In the rows, 128 means zero.
Where one turn sends some rows of the set: a few examples, then the rows asked:
Zigos: [ 98 127 107 142 141 135 144 132 133 102 144 105 146 152 122]
Saniz: [137 143  94 157 148 124 123 148 132 116 118 131 138 105  74]
mopez: [ 95 117 105 147 133 167 126 148 131  97 119 112 132 112 108]
pas: [118 129  94 168 168 128 132 131 115 125 129 111 136  99 127]
vibu: [ 86 133 122 129 160 115 121 160 127 155 138 121 163 121 114]
figab: [ 76 132 120 135 118 120 137 165 131 138 145 102 141 138 131]
Zagiv: [108 138  95 157 122 124 111 155 130 170 117 120 142  99  77]
Pelu: [123 139  91 158 122 125 111 155 131 167 119 116 148 104  76]
vik: [ 91 123 103 138 133 163 123 149 134  96 122 109 126 109 103]
kegid: [138 142  94 164 150 115 117 141 131 123 121 125 138 111  74]
Dopug: [ 90 134 123 130 150 109 118 165 129 155 136 119 165 127 118]
davil: [112 136  96 155 120 130 106 157 130 168 115 121 138 104  77]
romes: [127 117 108 174 147 106 124 127 145 144 146  82 136 115 108]
Bami: [128 135 115 170 118 141 111 135 142 115 115 103 107 123  91]
gim: [121 138 115 153 138 107 112 141 135 174 131 115 153 148  99]
bazog: [ 96 117 125 170 124 132 120 134 123 142 115  97 135  81 104]
moga: [115 109 109 183 115 114 118 135 132 128 124  93 131 125 134]
niro: [ 71 131 123 138 110 125 132 155 130 143 140 102 134 138 127]
mis: [138 137  89 160 151 124 120 145 131 119 123 126 139 113  71]
Zeku: [ 94 127 109 144 131 145 151 140 130 105 142 104 146 147 127]
bofo: [ 98  94 127 177 118 123 125 156 144 155 130  95 141 117 108]
namil: [ 99 124 107 150 136 137 146 135 134  99 142 106 141 152 124]
goba: [120 106  99 172 166 121 133 155 137 137 144 109 140 134 130]
mamud: [ 82 130 115 128 159 114 121 161 132 149 139 123 162 126 118]
zosan: [119 139 111 153 138 112 112 136 136 180 137 108 155 138 102]
lik: [ 83 134 110 126 156 111 119 163 124 151 135 126 162 122 115]
sov: [ 93 122 105 139 125 166 126 148 140  99 117 110 129 109 107]
nes: [ 96 122  98 146 135 164 123 146 134  95 118 112 127 110 106]
gid: [135 136 114 162 121 142 117 137 149 110 120 102 109 131  95]
rer: [132 138 114 163 124 144 115 143 141 105 118 101 108 120  93]
Mudi: [ 85 135 119 122 152 116 119 163 133 153 131 128 162 117 116]
mub: [142 143  97 166 139 123 121 147 129 120 119 120 136 108  71]
lugez: [ 68 127 124 141 115 126 135 161 135 136 140 104 132 136 127]
biz: [101 122 105 142 132 165 123 144 136  93 121 103 131 116 111]
tek: [116 139  96 156 111 126 111 155 136 166 113 119 140 103  79]
nikat: [119 141 115 149 140 117 111 147 135 182 130 114 158 137 101]
domi: [126 143 110 148 141 112 117 138 140 175 131 117 156 144 101]
Mude: [113 137  96 160 117 124 109 151 126 165 115 117 146  97  78]
pamaf: [ 98 130 107 140 141 137 153 138 135 104 143 112 148 147 124]
tozo: [ 78 133 124 136 109 118 134 157 140 141 142 102 136 140 128]
Rim: [ 72 124 126 140 115 119 132 162 136 139 145 100 138 134 125]
pulol: [114 136 116 153 137 110 115 138 139 178 134 111 156 144 101]
tenin: [ 99 116 112 164 170 132 141 157 126 149 138 113 145  89  98]
divol: [ 89 105 119 170 141 140 130 163 115 133 113 124 136  98 126]
tomeg: [140 144  96 167 149 122 120 144 124 119 120 126 133 109  79]
viniz: [ 98 124 106 149 140 140 151 141 133 105 149 105 142 150 126]
Difet: [131 130 111 169 118 142 109 140 142 109 118 101 108 125  98]
Ginib: [128 133 115 167 116 141 118 137 142 111 121 101 107 131  86]

nikat moves to Pelu
mis moves to Ginib
Where do these go?
Bami moves to nes
domi moves to tek
viniz moves to Rim
bofo moves to tenin

Where one turn sends some rows of the set: a few examples, then the rows asked:
U: [155 101 102 126 133 115 135 151 128 139 151 139 111  96 146 159 128 122
 114 141 157 125 143 141 126 113 127 167 139]
N: [130 123 101 148 149  81 164 118 145 146 140  98 102 109 132 119 143 167
  94 120 141 136 134 143 123 149 119 111 129]
G: [136 115  99 145 146  88 139 121 133 146 126 110  89 132 132 122 165 108
 138 158 129 159 135 113 132 106 121 125 161]
Y: [133 150 107 107 150 135 143 155 115  90 102 116 103 123 137 143 135 147
 120 109 143 139 117 150 112 120 124 156 113]
K: [141 125 100 155 151  80 145 124 134 147 133 109  84 126 123 105 165 111
 135 153 115 156 136 125 115 116 129 136 150]
Z: [137 144 100  97 144 130 132 143 122  95 106 117 104 117 129 145 138 149
 137 104 145 136 120 135 105 108 122 161 114]
W: [138 150 115  96 143 123 132 147 121 108  95 109  94 130 130 142 143 143
 140 107 125 131 122 146 104 107 132 149 122]
E: [162 128 116 133 154 101 161 140 116 144 138 122  93 128 144 116 142 138
 101 139 129 137 124 156 133  60 117 116 120]
B: [142 116 109 151 156  81 152 117 144 143 128 102  89 133 136 102 158 113
 135 148 118 151 136 116 123 101 121 131 145]
X: [136 150  83 114 161 120 135 146 128 123 141 123 123  96 155 153 140 105
 133 132 154 166 101 152 137  98 149 147 118]
C: [125 115  97 150 146  83 163 115 141 143 146 102 102 122 137 121 141 153
  93 120 139 138 153 140 123 143 122 107 111]
J: [152 125  88 139 153 131 149 156 160 116 111 145 104 103 121 142 141 137
 119 124 164 122 150 140 117  96 119 144 150]
A: [134 110 100 158 142  87 154 130 141 141 129 111  79 142 122 106 157 116
 128 145 117 154 127 121 116 107 115 139 146]
D: [142 157 107 105 144 127 128 143 110  98 108 110 102 122 135 139 142 156
 132 116 138 137 116 146 108 116 123 169 126]
F: [130 148  80 114 158 111 136 145 122 119 136 121 131  90 161 160 152 109
 137 125 162 154 124 162 141 103 142 145 121]
H: [123 120 106 148 145  95 152 112 139 136 140 102 102 121 124 140 138 168
  99 119 150 133 150 131 133 149 126 108 129]
R: [135 154  79 110 152 106 135 138 130 140 139 110 132 100 159 161 144 111
 131 121 153 149 115 170 136 107 154 125 119]
T: [131 157  74 111 163 118 133 143 127 132 138 124 123  86 156 152 154 123
 134 131 160 166 114 162 131 110 148 136 122]
P: [120 110 106 162 157  89 173 122 150 147 151 100 105 113 136 127 141 153
 100 122 145 140 139 144 132 145 129 117 124]
L: [166 122 108 134 170 134 175 131 119 146 150 109 110 133 132 120 137 133
 116 138 141 129 146 149 100 108 145 113 103]

H moves to W
Y moves to A
K moves to T
Where do these go?
F moves to C
J moves to E

